Y: rows in several groups, each row roughly a mix of its group's directions (some rows in no group)
Y (114 x 11)
-36  5  -27  -8  -28  38  -9  -15  -48  31  29
10  -27  -27  -31  -5  37  34  25  -36  42  -7
30  -15  -5  21  -44  -3  31  15  29  -27  50
27  58  13  -10  25  -33  -26  38  -11  -20  -3
-7  43  18  -31  5  -17  -38  41  36  -7  27
-5  14  -35  6  26  -54  -50  -32  -9  -5  2
39  21  9  30  28  -34  -35  -20  30  37  -5
-10  25  6  24  -47  -4  31  -14  -12  7  -62
-20  39  9  -17  41  1  -33  41  20  23  33
40  47  13  -18  62  3  4  15  -16  5  -9
-3  -7  7  5  -13  39  -1  10  70  15  -41
-16  10  -4  -29  -3  -9  49  -33  -62  2  7
46  24  -11  -25  5  43  15  17  -50  0  22
-41  9  -21  7  -10  26  9  -64  -37  10  3
-23  3  21  -22  15  23  -19  -42  -23  48  -40
-8  9  -4  -13  -6  -21  30  4  -69  -29  -37
-4  -46  15  1  -4  -1  2  13  3  -77  16
-9  -53  12  48  -30  -12  -10  -31  27  12  21
5  36  33  45  -4  -15  25  -13  -14  -1  -55
28  33  -28  -13  28  5  -32  9  -51  28  -23
11  33  -9  -37  26  42  19  33  -16  41  -17
0  -16  1  -7  -30  12  39  11  -11  59  46
36  -3  -7  21  -8  48  -51  -31  -20  25  8
6  35  -60  -12  32  -10  39  -12  -29  -9  0
-49  -13  25  32  -11  30  15  -8  21  -20  49
31  -2  41  -37  -37  -2  47  -8  -12  31  -5
33  40  19  -42  7  15  -9  6  31  46  -21
24  -27  30  45  -4  -55  24  -24  -7  14  -4
-37  0  -50  5  45  -23  -1  -33  -12  22  -24
15  6  -30  16  -27  1  -12  -53  -59  9  -11
-10  -13  -3  14  -37  -3  3  -3  -14  -34  -74
33  -42  9  12  -4  50  19  -39  -11  -7  -34
-31  -5  -38  -5  24  45  -27  -16  -14  49  -7
-22  50  13  -48  -4  -2  -2  -3  -53  -19  7
10  28  8  -17  18  35  52  -3  -57  -4  5
-41  -3  21  -34  -54  -27  17  -20  -16  29  -6
25  -7  -1  -24  52  14  28  13  12  -1  -59
2  -18  22  3  -49  8  2  23  58  -30  26
28  -11  47  1  -55  41  22  7  -4  -1  19
-32  -25  47  18  19  -6  45  -6  40  -19  12
5  -30  -14  44  -12  4  -62  -37  -4  13  11
15  -15  45  -39  -18  -21  35  0  17  47  16
30  22  -34  47  -38  14  -6  -5  -29  36  11
25  5  -15  -3  13  -32  16  52  -7  -54  28
-44  51  6  11  -40  -9  -25  1  29  10  -28
-10  -58  17  -47  -20  13  -4  -8  14  -37  -23
5  -31  27  -36  28  -5  29  -28  -12  56  6
37  39  61  6  17  22  14  -8  -7  33  -1
-10  48  -22  46  30  -22  40  21  -9  4  -15
44  0  -25  48  -17  15  23  19  18  -44  14
-14  18  9  38  14  -59  -43  -3  3  17  30
6  5  32  -47  25  43  -3  11  2  27  46
3  -8  37  27  44  25  16  -31  26  37  27
-4  -27  -23  -14  -39  -41  16  10  -41  -18  42
20  -23  -12  -46  9  8  -26  -4  2  -1  68
-19  0  -24  31  -14  -3  -46  26  42  40  -22
-15  5  24  -8  -11  -52  27  35  23  -43  25
-22  -24  31  42  56  -7  -28  15  -1  -9  -25
45  32  -33  12  23  0  43  9  38  2  23
15  32  -23  -34  37  10  -24  3  44  30  30
3  -27  -12  7  15  75  -44  -8  1  5  -4
-34  -22  -14  -34  -25  42  47  13  31  7  -1
40  -33  0  -16  -27  -4  27  11  25  -1  60
39  -43  24  40  0  2  38  16  -3  -31  24
-45  -39  -12  28  -1  -61  -1  -15  -3  1  19
14  41  8  22  11  18  -43  -21  41  21  -38
-47  -21  22  1  -23  -29  -42  7  44  -18  -13
38  -7  -8  -17  11  56  -11  -9  -24  -38  -38
-30  -15  31  2  20  39  37  -6  54  -6  -16
13  34  -11  -28  17  28  -21  69  -9  -12  -9
24  -40  7  -5  -19  8  19  11  -50  -13  54
-6  70  -10  -30  24  -24  -2  24  -23  18  12
11  16  -50  -19  -13  -41  -15  27  -24  26  -38
4  4  25  -46  32  3  -32  -54  -29  12  6
32  -29  -15  14  -5  -3  54  -17  36  30  33
12  28  41  29  -7  -36  -7  -1  59  -15  -12
-56  -39  10  -28  1  -29  -31  -3  -23  -2  29
19  5  -9  43  14  -14  2  43  37  -44  29
8  6  -12  -33  50  9  15  -22  -35  -7  -53
-1  -31  2  -38  14  15  1  5  23  50  -53
-21  -14  44  -29  1  13  -13  23  43  7  51
-30  -27  -6  -16  0  53  44  -25  -13  28  23
20  24  26  -6  -19  -47  16  7  5  -64  8
18  -38  13  48  -2  5  54  -11  -28  -25  4
44  -22  4  38  32  -7  24  37  -8  -36  -19
5  22  11  -42  -52  -28  11  34  -10  -28  25
38  3  11  -38  56  5  25  -30  -27  -8  -14
20  18  27  -13  11  2  -13  -52  -46  0  -44
16  -1  36  4  3  5  42  -48  -16  17  50
51  -24  -18  -29  -19  -10  11  32  23  -12  46
48  -6  14  -38  -21  19  -41  30  -3  -34  -14
-14  -46  25  -38  6  -45  5  17  8  22  38
-7  9  1  -32  -15  -11  58  -37  -40  28  -3
26  40  -26  6  -7  -42  -48  14  -15  31  -17
-20  -6  25  11  -8  -63  18  5  14  -47  27
0  -14  -55  -2  -19  33  -37  18  3  45  20
14  -26  14  -3  -8  22  6  -22  3  10  -80
40  -49  -53  12  -11  11  26  -12  -17  -5  -19
-29  -51  -33  -10  -5  11  7  -4  -48  6  39
-2  0  -16  -9  -21  44  -45  45  17  40  9
1  0  -10  -33  19  17  29  -48  -49  34  -17
46  41  -1  7  -29  9  22  45  4  13  -37
-14  -38  -18  -35  -19  63  6  -7  -17  28  -7
-64  -4  27  18  -35  20  23  29  23  9  5
32  -10  -38  -13  39  16  14  -33  -25  27  -39
-10  -28  -42  56  -10  16  -21  -11  33  -21  23
-40  -46  -28  7  -17  12  -1  14  30  52  0
-14  37  27  -34  23  1  47  41  26  -15  -5
-34  -10  -40  -28  -14  -11  14  -34  -58  -4  -2
14  32  2  30  -5  1  -43  -13  18  65  7
23  -8  16  12  -14  31  -13  19  64  -2  -44
-20  -1  -13  -32  10  16  -62  41  28  20  12
-32  -4  4  -20  13  -55  -29  -12  6  -52  19
29  3  1  -34  -3  37  -18  -2  -36  -37  48
one row of each group, then the others: which group is each in?
-50  -8  -11  -33  -24  -10  -41  8  -20  -46  4 -> <69>
-43  -49  9  1  -19  -28  -19  8  -13  -28  43 -> <7>
12  -5  7  19  -41  -58  -14  33  41  -7  1 -> <19>

3  27  28  51  -4  23  -1  -8  50  25  -30 -> <7>
-25  -21  -24  -42  28  29  8  54  -17  -21  -4 -> <19>
20  18  15  37  0  6  -28  -74  -3  -3  -6 -> <19>
-66  25  16  -9  5  -5  3  -42  -12  22  30 -> <7>
-15  16  6  -40  24  67  12  30  8  -16  13 -> <19>
16  -36  -9  42  43  24  -8  -6  26  -11  44 -> <7>
3  41  30  26  32  -9  -22  47  27  -28  -7 -> <7>
29  16  26  6  6  44  -2  -8  -5  55  -43 -> <69>
-51  -14  -41  23  -27  -37  -14  -3  7  -15  35 -> <69>
5  -19  15  -10  42  -32  21  21  55  -30  -22 -> <69>
2  28  47  23  -17  33  44  10  -17  10  -38 -> <69>
